One turn sends every row of this set to another row. A few are shown first. Where does it send the rows asked after them?
vono: [-2.99  0.29 -3.33  0.03  1.76  1.66  0.95  1.96  0.60 -0.02 -0.06 -0.89
 -0.39]
tepe: [ 0.02 -0.05 -0.70 -0.26  1.09  0.01  0.19  2.31  0.39  0.58 -4.10 -1.63
  0.38]
val: [-0.54 -1.90 -0.99  0.10 -1.13  0.84  1.71  2.87 -0.78  1.50 -1.36  1.76
 -0.33]
Zepi: [-2.14 -2.69 -2.35  0.13 -0.41  0.60  1.80  2.46  0.65  0.16 -1.71  0.86
  1.83]
Silag: [-1.52  1.04 -2.19  1.68 -1.89 -1.32  0.45  3.45  1.73 -1.60 -1.05 -0.70
 -0.70]
tuv: [-0.32  1.50 -3.48  0.13 -0.83 -0.91  1.10  0.34 -0.05  0.12 -1.18  0.31
 -1.50]
les: [-1.81  0.95 -1.66 -0.42  1.16  2.16  1.14  1.66 -0.46  0.92  0.12 -0.22
 -1.83]
nizu: [-2.93 -0.44 -2.49 -0.24 -0.70  0.27  1.56  1.24  0.15 -2.76 -2.50  0.19
 -0.95]
gur: [-2.01 -1.82  1.38  1.16 -0.63  0.16  2.00  2.93  0.67  0.56 -1.39 -0.43
  0.85]
damul: [-0.28 -1.52  1.51  0.91 -0.94  0.91 -0.32  1.79  0.99  0.00  0.35 -1.00
 -0.71]
fite: [-2.19 -1.63 -1.26  1.52 -1.73 -0.87 -0.45  1.68  2.58  0.24 -0.22 -1.92
  0.73]
Kinet: [-1.58  1.39 -1.74  1.80  0.42 -1.07 -0.31  2.40 -0.06 -2.00 -1.50 -2.18
 -0.67]
Mubav: [-0.61 -1.20 -0.64  1.36 -1.01  0.54  0.02  4.68  0.25  0.09 -0.99 -0.05
  1.60]
Rup: [ 0.01 -0.45 -2.05 -0.11  0.84 -0.92  1.02  2.37  1.02  1.67 -3.85 -1.00
 -0.38]
fufak: [ 0.10 -0.95  0.40  0.11 -2.47  0.08 -0.50  2.33  1.58  0.47 -0.12 -1.21
 -1.39]
Kap: [-1.26  0.46 -3.38 -0.75 -0.14 -1.07  2.12  0.17  1.22 -1.08 -1.65 -0.55
 -1.20]
vavik: [-0.43 -2.19 -2.75  0.63 -0.79  1.33 -0.76  0.96 -0.33  0.72  0.01  1.20
 -0.41]
Sume: [-2.03  0.74 -2.39  1.31 -1.48  0.08  0.58  1.29 -1.56 -0.74 -1.85  1.33
 -1.83]
Vefem: [-2.47  1.02 -0.65  0.06  1.09  1.01  1.79  1.91  1.95  0.56  0.49 -1.79
 -0.85]
Tovef: [-1.81 -3.69 -1.82 -0.27  0.17  0.81  1.25  0.61  0.99 -0.21 -0.61  0.13
 -1.18]
mosiv: [-2.81 -3.23 -1.27 -0.04 -0.40  0.47  0.61  0.71 -0.43  0.00 -1.67 -0.46
 -2.13]
Mir: [-1.73  1.53  0.44  0.87 -2.25 -0.58  1.55  1.03  1.42 -1.15 -1.20 -0.44
 -0.61]
pava: [-1.61 -2.24 -0.99  2.30 -0.28 -0.10 -0.90  2.73  1.87 -0.39  0.33 -1.57
  0.56]
nim: [-1.42 -2.01 -2.92  0.09 -1.18  1.42 -1.72  1.18 -1.03 -0.37 -1.23  0.24
 -0.17]
lafep: [-0.01  0.25 -1.68 -0.13  0.45 -0.31  0.60  1.00  0.75  1.82 -3.74 -0.70
  0.96]
Zur: [-1.38  1.71  0.34  1.00  0.13 -0.47  0.52  1.00 -0.41 -1.69 -1.60 -1.97
 -1.18]
dig: [-1.27  1.86 -2.05  0.62  0.53  1.33  0.05  3.03  1.14  0.73  0.96 -1.23
 -0.39]
Rut: [-0.76  0.00 -1.11  1.22  1.11 -0.80  0.10  2.06  0.04  1.68 -3.85 -1.41
  0.33]

Tovef goes to damul
Zur goes to tuv
dig goes to vono
And these:
lafep goes to Rut
Silag goes to nizu
gur goes to val
fite goes to mosiv

